In the rows, zero is written as 128.
The rows of Y fall into a few groups, which share some directions, and each row is roughly a mix of its group's hidden directions.
Y, 124 rows:
[[117 149  93 109 154 137 153 122 126 177]
 [109 106  96 109 144 102 172 144 116 109]
 [142 122 173 119  91 117 126 168 132 106]
 [155 135 101 104 133 160 129 103 151 169]
 [153 137 159 143 106 146 126 105 139  77]
 [123 116 177 105 126 103 147 164 121 105]
 [145 173 149 158 127 126 120 175 119 128]
 [146 146 142 149 103 171 130 159 145 158]
 [114 102 111 140 168 111 100 144 102 160]
 [109 139 133 140 129 143 161 159 171  94]
 [130  98 114 139  79 115 156 138 156 106]
 [150 119 111 107 155  97 169 133 161 118]
 [128  97 162 133 105 101 120 130 157  88]
 [120 118 109 134 174 111 121 100  93 159]
 [ 73 118 145 111 149 110 111 109 135 156]
 [110  96 133 116 158  82 100 118 149 125]
 [130 123 165 146  99 155 102 110 143  90]
 [126 130 128  90 107 167 166 137 104 150]
 [ 89 115 161 110 159 134 115 133 143 165]
 [141 102 106 114 118 144 173 115 171 128]
 [160 143 104  98 163 112 157 117 154 127]
 [137 109 172  88 114 100 128 153 117 142]
 [142 127 167 139 123 173 132 112 159  99]
 [163 152 101 151  87 155 132 138 112 117]
 [132 178 124 147 110 127 142 102 153  92]
 [125 112 135 161  93 137 108  77 130 113]
 [113 110 111 102 128 142 141  66 125 142]
 [127 125 172  94 136 114 121 176 129 112]
 [145 138 145 112 132 164 187 135 119 124]
 [110 118 150 150  99  99 131 154 123  81]
 [119 119 102 112 104 180 157 143 151 131]
 [123 125 152 163 106 176 123 147 125 157]
 [159 139 136 119 144  95 169 121 167 118]
 [ 96 126 129 110 105 112  77 141 123 160]
 [141 122 176 145 110 137  77 130 130 118]
 [150 127 160 124 163 138 176 145 126 105]
 [158 159 143 149 103 131 140  89 160 120]
 [ 99 144 143 145 120 136 112 165  77 129]
 [119 127 121 133 118 169 156 144 180 114]
 [150 109 105 113 144 133 171 101 166 126]
 [123 136 120 136 103 164 155 142 181 117]
 [141 123 133 136  82 129 154 155 166 100]
 [115 134 126 138 105 105  64 143 135 143]
 [125  98 104 125 112 150 110 172 127 166]
 [144 170 108 119 143 161 140 106 105 158]
 [147 124 183 101 111 113 132 126 109  97]
 [126 134 116  81 138 172 106 138 126 158]
 [105 114 118 114 145  74 142 128 112  93]
 [128 144  72 153 129 138 102 107 109 147]
 [124 130 106 112 155 104  92  91  97 143]
 [ 85  79 121 118 105 124 148 119 127 106]
 [146 106 101 118 108 133 173 125 171 128]
 [ 83 116 109  99 120 127 133  87 125 156]
 [107 124 109 128 100 115  69 132 128 154]
 [108 115 106 117 159 131 115 173  96 152]
 [152 125  94 138 134 142 137  70 145 142]
 [101  94 119 143 167 127  92 115 143 149]
 [116 114 125  84 138 141 164 115 152 164]
 [149 117 160 132 176 127 161 143 138 103]
 [151 107 174  91 130 150 121 102 130 114]
 [156 162 136 113  91 128 172 122 133 109]
 [113 106 100 130 124  99 176 112 127  97]
 [165 115 160 127  83 153 110 120 139 114]
 [ 78 109 127 102 150 102 141 131 101 108]
 [158 116 117 109  97 164  97 105 115 150]
 [153 100 136 149 175 117 117 157 125 101]
 [ 75 121 153 128 165 127 113 120 133 156]
 [136 107 119 168 115 143  93  82 127 132]
 [135 119 104 162 115 121 141  71 147 129]
 [169 129 140 141 150 149 149  99 166 112]
 [151 119 151 159 150 172 150 107 150 136]
 [109  95 101  86 115 102 116 103 133 144]
 [128  93 118 104 136  96 149 142 174 111]
 [ 77  91 130 107 132 131 120 100 107 113]
 [148 170 126 131  83 144 158 132 110 115]
 [125 114 179  88 134 104 155 138 126 120]
 [116  85 108  80 125 142 119 120 159 126]
 [122 144 115 115 144  88 147  85 112 160]
 [119 181 154 157 115 141 142 143 103 118]
 [145 131 161 123 159 154 177 146 127 118]
 [126 144 146 118 145  67 136 106 103 139]
 [114 103  83 122 108  87 116 118 108 145]
 [112 151 141 160 118 112  72 147 132 136]
 [120 122 135 172 105 116  86 128  93 142]
 [ 84  92 113 110 110 103 153 139 120 109]
 [ 78 117 128  93 154 113 126 123  96 117]
 [128 144 135 177 103 121 138  81 117 119]
 [131 129 142 100 141  88 141  91  93 147]
 [140 132 147 138  98 121 145  75 154 104]
 [104 115 159 105 172 127 168 115 133 130]
 [138 102 116  85 114 162 124 117 124 169]
 [139 161 150 159 128 102 125 152 109  88]
 [106 124  89 164 175 124 116 126 113 135]
 [105 112 107 127 152 125 112 183 104 145]
 [141 119 132 170  96 131 101 166 115 104]
 [148 140 154 143 122  88 161 119 162 105]
 [183 140 132 136 116 114 148 140 143  89]
 [123  75 106 107 131 107 140 123 158 102]
 [129 122 183 115 116 111 119 156 128  90]
 [164 122 154 118  89 135 111 101  99 109]
 [112  98 106  93 132 141 138  77 126 138]
 [136 131  90 163 110 137  83 145 117 147]
 [111  81 114  92 143 104 154 122 130 107]
 [115  77 120 111 165 122 105 121 148 150]
 [146  99 162 126  92 125 111 171 115 123]
 [ 99 126 138 113 153 157  95 101  96 150]
 [143 123 154 138 155 107 119 119 188 124]
 [155 123 149 162  94 135  96 142 120  94]
 [114 145 150 159 134  98 152 154 158  98]
 [146 117 118  91 144 107 174 117 153 106]
 [129 134 152 136  80 128 123 154 150  86]
 [ 81 121 159 130 111 153 135 166 112 124]
 [ 78 119 106 122 124 143 112 100 115 165]
 [133 110  85 133  85 109 105 117 123 157]
 [130 166 118 130  86 126 154  87 146 123]
 [120 137 111 147 111 170 143 149 173 107]
 [138 108 131 125 141  83 151 153 168 108]
 [123 148 164 118 138  80 135 136 103  97]
 [101 131  93 142 114 155 123 122  76 138]
 [142 122 166 140 102 102 133 123 158  85]
 [123 150  92 134 129 118 155  79 135 156]
 [131 103 133 168 108 140  85  91 123 123]
 [157 143 109 131 108 144 156 163 155 163]
 [128 124 121 119  97 175 151 146 170 122]]

In each list below, three rows fit none of the groups, and each other row fits one group, some only roughly. Which are they? Name them in the order they come.
- k_538: [102 135 174 146 175 139 136 144 132 134]
- k_315: [105 110 115  91 143 111 146 179 122 116]
- k_847: [135 133  91  94 161 105 164 130 132 149]
- k_393: [150 124 121 118 167  85 118 117  86 131]
- k_742: [ 71 107 136 124  88 131 118 139 110 120]
- k_624: [125 119 170 117 138 149 152 181 125 121]
- k_248: [130 127 144 138 163  84 141 118 122  82]
- k_630: [158 137 174 141 105 167 128 117 141 108]
- k_212: [100 111 126 120 172  94 148 115 100 109]
- k_125: [150  78 107  94 145 113 149 120 143 117]
 -> k_393; k_624; k_630
- k_323: [123 138 150 109 129  69 128  98 116 105]
- k_593: [119 163 107 155 120 137 161  93 109 104]
- k_391: [124 135 126  92  97 167 161 116 138 156]
- k_102: [142 150 170 101 121  89 142 153 133 109]
- k_693: [122  88 112 112 107 149 102 112 109 168]
- k_356: [132  88 124  71 135 100 119 126 139 138]
- k_529: [125  95 159  86 153  96 124 139 144 134]
- k_704: [124  95 118 122 118 181 128 162 150 139]
- k_931: [115 172 157 169 147 129 149 116 127 107]
- k_463: [168 168 147 126 161 131 144 140 152 111]
- k_545: [109 118 104 126  73 122 112 155 116 154]
- k_451: [129  94 111  81 114 133 107  99 108 147]
 -> k_323; k_693; k_451
- k_580: [130  87  91 130 120 124 164 107 155 145]
- k_594: [166 145 169 113  99 125 160 119 113 116]
- k_475: [120 133 160 143 161  94 123 120  99  91]
- k_926: [141 108 108 139  97 168  92 154 112 131]
- k_784: [ 90 131 163 119 149  82 109 121 142 129]
- k_44: [ 99  87 114 139  92 143 110 116 109 157]
- k_247: [110 169 151 171 146 122 146 114 133 102]
- k_625: [137  99 117  97 123 124 125 117 190 126]
- k_947: [142 140 168 123 161 120 168 108 111 105]
- k_542: [158 119 113 117 117 173 177 127 121 129]
- k_122: [158 192 119 134 147 132 117 131 144 122]
- k_435: [133 129  93 113  75 139 112 142 135 159]
 -> k_594; k_947; k_122
- k_575: [111 119 154 123 138 105  76 159 140 148]
- k_378: [114 149 112 133 113  88 150  88 118  96]
- k_183: [103 102 110 142 103 176 120 107 153 124]
- k_260: [155 100 147 128  93 126 128 173 143 103]
- k_279: [124 160  91 164  96 151 111 116 115 141]
- k_519: [102 102 119 102 139 133 117  96 151 173]
- k_615: [102  99 106 140  92 111 111 132 100 161]
- k_789: [144 131 110 121 124 152 191 109 111 118]
- k_135: [149 159 145 113 151 174 137 132 153 153]
- k_392: [136 111  97 137 103 188 118 134 132 141]
- k_967: [153 106 121  94 118 169 148 133 150 159]
- k_779: [121 169 119 164 114 121 153  92 120 101]
- k_370: [151  70 136 109 145 101 107 133 132 134]
 -> k_183; k_260; k_370
- k_860: [143 125 174 135 105  89 120 151 109 105]
- k_210: [130  86 122  71 130 101 130 127 139 129]
- k_446: [151 120 159 123 105 151 101 147 176 131]
- k_429: [144 118  98 113  76 119 145 137 164 121]
- k_146: [114  94 122 110  95 130  85 116 125 162]
- k_285: [126 178 122 136 108 127 160 125 126  84]
- k_966: [140  95 152 119 113 113 104 141 177 106]
- k_993: [142 161 123 151 101 101 138  82 122 108]
- k_219: [143 107 164  94 111 101 116 120 116  90]
- k_707: [125 156  95 115 166 103 165 117 140 140]
 -> k_146; k_219; k_707
- k_917: [155 105 173 109 100 120 113 132 102 106]
- k_591: [135 163  80 163 116 123 109 108 119 134]
- k_9: [ 92 144 152 130 170 132 113  97 114 152]
- k_337: [155  90  86 109 110 143 118 148 104 132]
- k_485: [147 133  98 107 107 160 136 129 152 173]
- k_286: [ 73 128 153 131 164 101 120 114 131 125]
- k_887: [130 167 112 151  84 157 144 115 109 127]
- k_221: [131  80 126 114 158 134 105 108 124 168]
- k_827: [117  93 133  85 155 155 113 139 103 144]
- k_613: [109 138 100 111 147 124 131  64 128 128]
- k_590: [ 85 133  91 153 114 100 114 140 154 134]
 -> k_9; k_613; k_590
- k_916: [162 147 140 169 145 136 146 142 137  88]
- k_330: [185 122 127 129  91 118 101 140 122 112]
- k_96: [144 120 141 173  85 123 141 148 147 104]
- k_124: [154 112 102 108 113 176 159 122 133 147]
- k_269: [ 99 136 133 115 183  94 143 129 143 145]
- k_676: [126 171 144 132 127 120 103 128  73 117]
- k_296: [119 101 104  98 144 131 116 146 116 181]
- k_57: [106 135 118 132 148 104 118  85  91 160]
- k_685: [164 147 144 168 151 150 146 149 130 103]
- k_927: [133 171 147 133 156 108  98 143  93 138]
- k_203: [119  79  84 110 149 125 116 147 135 144]
- k_516: [159 154 148 121 103 133 101 123 156  87]
 -> k_330; k_676; k_57
- k_769: [131  96 106 109 117  75 126 150 150 115]
- k_935: [118  99 110 129 104 118 160  97 145  86]
- k_553: [154 142 139 105 153 159  87 132 139 159]
- k_141: [105 165 122 169 113 143 128 129  86 143]
- k_77: [ 91 144 160 166 102 135 132 140 120  97]
- k_659: [144 118 139 139 145 103 113  80 128  84]
- k_13: [134 170 129 102 154 136 139 157 120 169]
- k_413: [102 144 121 177 110 113 143 139  87 124]
- k_720: [ 82 102 130 144 117 107 145 163  98 126]
- k_898: [141 107 125 187 123 101 122 116 125  97]
- k_419: [112  87 122  86 138 154 132 155 122 153]
- k_882: [158 144 108 101 123 163 166 129 103 146]
 -> k_769; k_77; k_882
- k_460: [118 112  93 126 127 164 142 152 158 165]
- k_517: [113 116 111  99 116  81 152 153 137  98]
- k_399: [ 84 103 103 123  95 106 119 107 149 119]
- k_336: [120 167 118 165 118 118 158  98 115 101]
- k_672: [102 107 157 108  85 128 127 157 104 144]
- k_76: [140 130 151 157 100 117 106 173 151 108]
- k_574: [153 104 170  99 126 123 101 145  98 114]
- k_792: [137 115 142 141 119  81 148 129 170  99]
- k_878: [146 152 107 111 173 138 144  87 116 136]
- k_34: [101 123 162 141 166 112 149 138 109  92]
 -> k_399; k_672; k_878
- k_178: [104 113 166 163 129 137 158 160 120 108]
- k_941: [122  95 120 169 114 137  76 127 119 129]
- k_498: [116 144 144 135 155 146 176 127  94 101]
- k_192: [159 143 151 148 137 165 149 168 116 116]
- k_770: [109  99 143  96 165 107 109  94 136 135]
- k_635: [134 116 140  87  99 116  88 146 145 155]
- k_670: [ 97  94 131 122  86 127 111 102 132  95]
- k_836: [ 98 108 142 144 191 129 120 127 132 138]
- k_998: [124 125 162 141 119  97  89 130  90 152]
- k_568: [141 135 164 148 101 169 160 106 125 125]
 -> k_770; k_998; k_568
- k_652: [152  96 151 107 100 103 123 164 130 103]
- k_97: [161 142 153 184 120 119 135 146 140 114]
- k_195: [ 99  93  98 126  97 111 106 114 101 147]
- k_464: [123  96 146 101 143 116  97 168 139 156]
- k_169: [158 131 173  97 147 109 156 143 111 126]
- k_759: [154 122 103 126 120 180 167 127 111 131]
- k_190: [135  93 162 131 100 138 138 100 158 100]
- k_978: [125 126 146 155 116 156 110 160 142  80]
- k_266: [141  88 117  87 113 138  98 151 132 153]
- k_282: [153 126 155  89 117 103 148 131 171 121]
- k_202: [125 128  83 145 120 118 144  77 121 105]
 -> k_652; k_169; k_190
